Each row is where one point has got to under a steady rotation. How many ticks took it there?
The counts run from 0 to 885.
[-11.7   4.8 -21.1 -21.8   8.8   5.7  -3.1   8.8 -20.7 -11.3  -6.7   8.8
 -18.7  16.7 -16.8   0.3  -5.1  12.3  10.8  23.4  11.1   6.0  23.7  16.5
 -16.6  11.2   3.7 -11.9  22.6 -33.6  -3.0 -25.8  26.2  -9.1  19.6   7.0
 -24.8  -8.3   8.1   8.0  -5.9]  180
[  5.3 -12.5  13.7  13.4   1.3  -5.7  24.4  28.9   5.8 -10.0   0.7 -21.6
 -21.9  -1.2 -10.5  20.7  -0.8 -18.0  26.8 -20.0  12.2  29.3  -9.1  -2.4
  -8.0  38.2  13.3  13.9  23.3  -9.7  -2.7  -1.2  35.2  -0.8  -0.4  -0.6
  11.4  10.3  -5.8   4.2 -15.8]  535
[  6.4   1.6   0.8 -16.8   9.7 -10.7  41.1  -1.2  28.7   4.6  -6.5 -12.7
  12.9   6.5  -0.5  -5.7   1.3 -12.9 -12.8 -25.9  11.3  24.2 -13.6   8.0
 -14.0   1.6  24.0 -28.4  -2.4  -5.2   4.8 -21.1  31.8 -11.3  10.7  11.8
  -9.3  -3.5   6.7  17.8   0.8]  332
[ -3.2   3.1  -6.1  -6.0  39.0  -8.9  -4.6  -9.7 -24.9   4.0   2.0   3.5
  -4.7  27.4 -18.7  -8.9  12.0   2.2  -6.9   7.5 -26.8   6.8 -22.5  -2.0
 -11.0 -26.6   6.4  -0.2  22.5  15.9 -14.9 -23.3  11.1  -2.8   9.2  11.0
   0.0  -5.1  21.2  20.7   0.4]  587
[  4.8   2.8  -9.0 -17.1   6.0  -7.0  33.3  12.3   7.2  -0.7  -2.7 -16.9
   3.3   1.9 -12.6   8.8   0.8  14.0 -17.3 -21.2  -1.6  31.9   8.8  16.4
 -17.6   5.2  13.7 -15.6  13.0 -25.4   6.9 -17.6  20.6   3.3  11.1  27.4
  -3.7 -18.2   1.5   2.9  12.3]  144
[ 19.8  11.8 -26.2  -7.9  26.3   1.1   4.0 -13.6 -17.9   6.8 -13.0 -24.9
 -13.9   3.9   0.6  -9.7  13.9   0.6  -7.3   2.0 -16.7   0.8 -13.8  12.8
 -17.5 -22.8  37.0  22.1  18.0  17.1   8.7   3.7  20.8  -0.6  13.5   1.8
  18.1   4.5  17.8   4.2  14.5]  523
[ 12.4  -2.0  18.3  -8.6  12.6 -10.0  24.5  18.3  -7.4  -2.9   4.3  17.0
 -28.6  -8.8 -17.5  23.9   3.5 -15.8  -0.8  -0.8  35.9  20.6   9.7 -15.6
 -17.9  16.9  24.8  21.4   3.3  -8.3 -18.0   9.8  21.5  -5.5  -2.1   6.3
 -19.5   1.8   9.1   8.2 -11.1]  630
[ 16.2   0.9 -14.4 -21.6  19.6  -7.8  11.6   8.4  -7.7  -7.7 -11.6 -24.6
  -4.4   1.9 -15.0   4.4 -10.6  -4.1 -10.2  -8.1  14.4  36.2   8.9  16.8
 -18.1   7.4  29.5   4.3  14.7  -6.2  -1.8   2.9  11.9  -6.3   4.7  33.4
 -17.6   5.5   7.0 -14.7  17.3]  143
[ 11.5  -1.3  -9.7  12.4   4.3 -10.4  16.3  18.6   0.9 -15.5  33.7 -10.0
 -18.4   0.0  -4.2   9.9  -5.7   2.0 -11.2 -13.6 -19.3 -10.1   5.8   5.2
   0.0   7.9  25.6  31.4  28.7   5.0   2.1  10.5  25.3  -3.6  26.5 -16.6
  39.8  10.2   5.7  -0.2 -19.8]  439
[-15.2  13.6 -12.9   5.6  -3.7 -12.0   2.4   4.3 -11.1  16.1  16.7  25.2
  -4.0   7.4   4.0  15.7 -13.1  25.4 -16.6  13.0 -16.8  -9.9  -5.2  -4.7
 -12.3  -7.5  30.1 -24.6   0.7   0.5  33.4  -4.3   9.3   1.9  26.8  -2.6
  22.4  -8.8  -2.6  22.6 -22.5]  371
[  6.6   5.7   9.8   4.5  19.2  -1.9  26.3  -6.4  -4.4  19.3  -2.1   1.2
  -9.8  11.2 -32.6   9.4  -5.3  -6.8  -9.4 -20.1  11.0  34.1 -25.2  -2.8
 -11.7 -14.7  28.0   0.8 -12.5  12.4 -17.4 -23.5  -8.6  -5.8 -20.2  13.2
 -20.1  -8.2   6.4  22.0   6.2]  426
[ -1.8   2.7  -4.1  -6.2   9.0   4.4 -10.9   3.1 -33.3   1.8  -6.9 -18.2
  -4.6   7.4   6.4  24.1   2.1   9.5  16.2  33.7  -6.9  41.2   5.6  21.9
 -16.0  10.7  42.3  13.3  13.8   5.6   0.3   5.1  26.5   5.2   7.8   3.2
  20.6  -4.0   1.1   3.0  18.2]  431
[ 17.2 -11.5  -0.8 -12.7  26.9   6.4  15.8  15.0 -10.3  11.4   1.6  -2.0
   6.9   0.8 -16.1  11.0   8.5   4.1  -2.8   9.6  -5.6  47.0   3.7   0.8
 -26.9   0.8  31.9 -22.4  31.5 -16.4  10.4   1.9  16.8   1.2  -5.6  18.5
  10.5 -16.3   7.8  11.5  13.0]  462
[-17.1   2.7  -1.6 -20.0  -5.2 -20.3   9.1 -14.0  32.7   5.4  22.5  -1.3
   3.4   3.6   8.0  19.9 -18.7   6.6 -14.1 -10.7  29.1   5.6  27.9  12.5
 -24.5 -10.2  31.3 -15.3  10.2 -10.2  19.1   9.2 -11.4 -15.7  -8.5  12.7
  -1.3 -13.0  -8.6   4.1   5.2]  547
[-17.3   7.8  -6.0   0.5   4.0 -31.0   6.3 -12.0   8.1   4.1  -9.2 -24.6
  -0.5  15.0  14.5   5.4  -8.1  -7.5  -9.3 -24.1   3.7  25.5 -24.2  16.0
   0.3 -13.1  28.2 -11.3 -12.7  26.9  -2.2 -17.5  28.6  -8.4  16.9  21.4
  -6.5   6.8   6.5   8.5   3.1]  363
[ -4.4  13.8 -13.7  10.0  27.6  13.4  11.5   8.4 -19.7  13.6   9.0   5.4
  -2.1  10.0 -16.6  12.5 -12.1  30.0  13.4  19.0   4.9   9.0  33.1  -0.5
 -30.4 -10.8  11.1  -6.7   1.1 -36.8  10.8 -25.6  17.4   3.6  10.0  -1.4
  -7.1  -9.4 -21.0   3.2  -0.9]  433
[-15.6  11.5 -13.1 -16.0  48.3  12.0  12.0  14.7  -9.1  -7.4  14.3  17.8
 -13.0  14.4 -21.2   9.3 -21.0  -3.1  -4.3   1.8 -11.5   2.9 -23.4  -6.8
  12.9   4.3   8.7 -15.1  24.5   2.6   8.3 -10.0  -1.2 -25.4  13.1   0.4
  -7.2   8.3  -4.6   7.5 -26.8]  530
[ 11.1   9.7   3.6  -4.7 -12.0 -28.5  -3.3  13.6   4.7   0.0  -5.0 -10.9
 -27.3   2.1  24.8  24.9  15.7  -2.9  23.8 -20.0   3.5  -2.1   6.0   9.7
 -11.5 -18.8  19.1  14.8  -1.9  12.1  10.8  14.1  33.6  20.1  22.6   5.5
  15.1   4.1  17.1  22.0 -15.1]  570
[ 14.0 -11.4   8.1  -0.7   5.4   1.5  13.8  15.3  14.1  15.2 -18.0 -12.6
 -25.1  -7.2  -4.9   7.6  10.2 -25.9  40.2  -4.3   4.7  11.3   0.9   4.1
 -11.5  11.8  18.8 -12.1  33.7 -11.5  17.2   7.6  10.9   8.9 -15.6  -4.3
  10.3  -1.0  28.3  17.6  -1.3]  508
[-24.7  14.7   1.7  -7.1  29.0 -12.1 -16.6   1.0   9.6  24.2  19.0  -3.5
  -5.3  12.6 -14.9  16.6 -13.2 -22.4 -10.3   5.5  26.9   5.2   1.9   1.6
 -12.3 -11.0  -3.5 -18.3  -0.3  -3.5  -0.1 -15.9 -19.7  16.8  -8.2  -0.1
 -18.2   5.3 -13.3  16.1 -11.2]  42
[ -5.3  16.4 -22.1   3.7  14.9 -16.7  17.0  22.9 -20.5  -2.5  20.6   8.8
 -26.4  12.4 -30.8  -0.2 -17.5   7.3 -39.6 -17.0  -4.8 -17.1 -10.1 -11.6
   5.3   0.3   8.8  -1.2  28.2   5.0  10.2 -12.0  -4.6  -5.6  14.5   3.0
   1.2   3.8  12.4  10.8 -30.5]  848
[-13.4  -1.2  -5.7  21.1  -4.5   9.8  21.7   8.0 -13.7  -2.6  25.8   8.7
 -23.9  12.5 -36.4   6.9 -11.8  -1.3  -6.7   1.8  27.3  -5.4  10.4   3.2
 -15.5  10.7   8.2  14.0  -0.1 -26.8 -21.5 -29.4   1.5   2.3  -7.4 -17.8
   0.4   6.2   9.0  14.8 -26.3]  564
[-25.1  12.3 -10.3   6.6  10.9  -9.7  46.4  16.5   2.4  -4.5  14.4   5.1
 -16.4   7.6 -27.8  12.9 -28.4  17.9  -2.6 -13.6   4.3  -4.3  21.2   1.4
  -5.1  17.8  11.0  -4.7  -0.7 -27.5  18.6 -21.2   8.5 -19.9  -3.3   5.1
 -14.5 -11.8 -19.3  -3.3 -19.6]  406
[  5.2   4.7  -2.7   5.8 -10.9 -17.8  28.7  19.1  18.9   1.3  15.0   5.7
 -16.6  -7.6  -7.5  24.6  -8.9   8.9 -23.1 -21.8  21.2  -1.4  18.2 -12.3
 -24.1   0.2  18.8  -1.7   1.5 -18.4  23.0  10.0   6.4   3.8  15.9   9.9
   7.6  -7.2  -4.7   9.0 -21.0]  313
[-21.6  20.5   1.6 -10.9   0.9 -23.9  -9.8 -11.3  -5.8  19.8  16.2  14.2
 -33.3  19.7  12.5  19.2   1.3  13.7  -0.5  12.9 -11.4 -26.4   2.4   3.7
 -12.9 -24.0  14.7  13.2   5.6  15.1  11.0   4.2  -7.0   5.0   1.5  -2.7
   0.1 -24.1  -8.7  22.7   0.7]  606
[  7.5   5.4 -17.2  -8.2  28.7  21.6   1.1  19.3 -17.4   9.9 -16.0 -12.0
 -14.6   9.6 -19.9   3.7  -5.9 -20.9  33.2  16.2  -0.1  26.9  -9.8  10.8
  -6.4   5.1  15.3 -16.4  34.0  -7.6  -1.8 -15.4  14.6   7.6   3.1   2.4
 -11.1   8.7  25.0  13.0  -0.2]  273
[  9.3  -1.6   6.3   0.5  22.8  -6.0   5.5   6.2 -15.0 -11.4  -3.0   0.3
 -35.3   6.5  -0.6   0.9  22.4 -13.2  19.0   4.2 -15.4 -10.3 -17.0 -11.6
  -4.3 -14.0  19.0  37.4  23.9   2.6  -4.4  11.1  23.6   1.0  14.3  -0.3
  15.1   9.2  20.7  20.0 -11.0]  822
[  9.3  -9.9  -3.1  -9.2  34.5   1.3  18.8  -9.9  16.9  -3.1  -3.0 -21.6
   7.5  13.3 -17.3  -3.4  -1.3 -33.1 -11.5  -1.3  36.9  28.4  -7.8  -2.6
 -26.0  -0.1  30.7  -1.8  16.2  -3.4 -14.3  -5.5  13.0  -8.1  -3.3  11.0
 -14.8  19.2  17.5  10.0   0.8]  331
[  3.9   2.6   1.3  12.5   6.2 -27.8  16.0   7.8  10.5  30.1  16.4 -15.5
  12.2  19.9 -25.1   8.3  -9.8  -5.9  -3.2 -30.1  20.6  34.6 -10.3   1.4
 -19.6  -0.9   6.1 -21.9   2.5   9.3  -6.3 -22.7   4.5   5.8 -12.3  11.7
 -10.4  -5.7   2.8  19.5   0.1]  425
[-22.4  16.5   4.7 -35.0  18.1 -18.6  11.8  -7.3  21.7  16.4   9.2  -0.4
  -4.5   3.5  24.1  10.8   8.3   9.3  11.2   4.4 -27.5   0.8  -7.3  10.7
  -5.6  -9.9  17.5  -7.5  15.8  -2.9  24.6  10.8  13.3 -21.1 -13.4   3.1
   3.6 -24.6 -25.3  15.3  14.4]  259
[-12.0  -0.5  -1.4   2.0  24.1  -0.2  17.1   8.4 -10.9   6.7  11.5  14.4
   1.7   2.0 -18.2   5.5  -9.3   4.0 -18.3  27.1  -3.2   3.2  -4.5  -8.9
 -14.3  15.5  42.6 -16.5  28.3 -14.7  35.5  13.6   3.1 -24.6  -1.8  -5.5
  21.8  -3.0  -9.1   9.5 -10.8]  435
[ -3.2 -13.9  -5.6   1.9   7.7 -18.1  18.8   6.0  -1.6 -35.8   6.4  -8.1
 -15.7  16.3   6.9  21.3  -0.9  -3.7  -6.1 -22.8 -12.0  19.3  -4.2   6.7
   8.2   2.7  19.2  20.2   7.8   4.9  -7.8  11.0  33.5 -24.5  30.9  17.9
  24.1  16.0  12.7   3.7 -16.5]  850
[  6.4 -12.1   5.1  -3.9   1.0 -32.1  -8.9  -6.6  11.8  14.4  39.6  -7.2
   1.4  25.0   4.1   9.6 -13.2  24.7  22.9  -3.3   1.0   2.3  33.5  18.3
 -17.3   4.0   6.6   0.4  32.8   3.9 -10.5 -10.3   4.3 -20.9 -15.8  -7.2
   6.1  -5.6 -15.6  -1.0   2.2]  609
[ 24.8   7.2   2.7  -3.6  15.8   4.6  16.6  24.0   3.9   7.4 -10.3  -9.2
 -42.5  -0.4  -4.7   2.7  10.1 -26.0  42.3 -14.8  13.2  -2.9   7.8   1.4
  -8.3  -7.8   2.2  22.9  22.6 -17.1  -8.5  -0.7  11.6  16.7  -5.3 -15.3
 -15.4   0.9  18.0  10.1 -12.0]  507
[ 15.1   9.2 -18.3  17.5  -5.3 -28.6   3.3 -22.1  16.6  20.5  21.5 -30.8
  -9.1  18.2   7.6   6.0 -24.6  11.5   6.4 -21.2   0.4  -4.0  10.3  18.4
 -12.1 -25.4  23.8   1.0  -5.4  29.5   6.9 -10.3  -4.5   0.9  -1.8  -0.4
  24.7  19.0  11.7   5.0  -1.4]  486
[ 15.8  11.2   4.2  -4.6 -11.3 -16.7   2.5  -4.9   1.3   8.2   0.2 -11.6
 -30.3  -3.3  27.9  15.5  19.6  -1.4  15.2  -5.2  -3.8 -11.1  -2.3  10.9
 -13.4 -12.3  41.9  27.8  12.0  14.3  15.7  18.1  20.1   8.4   4.0  -6.4
  19.0  -8.9  19.3  15.8  12.7]  224
[-23.0   5.8  10.2  14.5  11.9 -15.2  -4.1   1.6  15.7  17.0  24.7   5.7
 -13.5  13.0  23.6  25.5  10.9  -9.7  21.5   1.4 -19.1  -5.0 -14.4  -3.4
  -6.6 -14.7   7.5  -3.0   5.5   2.4  19.2  -4.3   9.6   4.8   3.9 -13.3
  32.9 -11.8  -4.1  34.4 -16.6]  858
[  1.6   3.5  -9.1  -4.2  15.3 -11.0  -6.5   8.3 -10.5  13.2   4.1 -12.9
   8.0  25.7   3.8   8.8  -3.6  -0.7  30.1 -16.8 -23.4  35.1  -7.9  23.1
   2.1 -12.8  -4.5 -23.5   5.7  10.0 -12.5 -37.5  32.8   1.8  16.2   8.9
   2.0   6.8   2.6  18.1   1.8]  682
[  4.3  31.6 -21.0  -2.6  11.7 -21.2  -7.7   5.4 -28.7  24.0 -10.0 -16.9
  -7.2   8.4   7.3   0.5  -1.3  19.2   9.9 -11.2 -17.9   0.5 -12.5  11.4
 -15.5 -18.4  14.7  -2.5  -1.8  17.7  13.0 -25.5  20.2  18.3  13.7  10.8
  -4.1  -5.9  -2.7   9.6  -3.0]  429
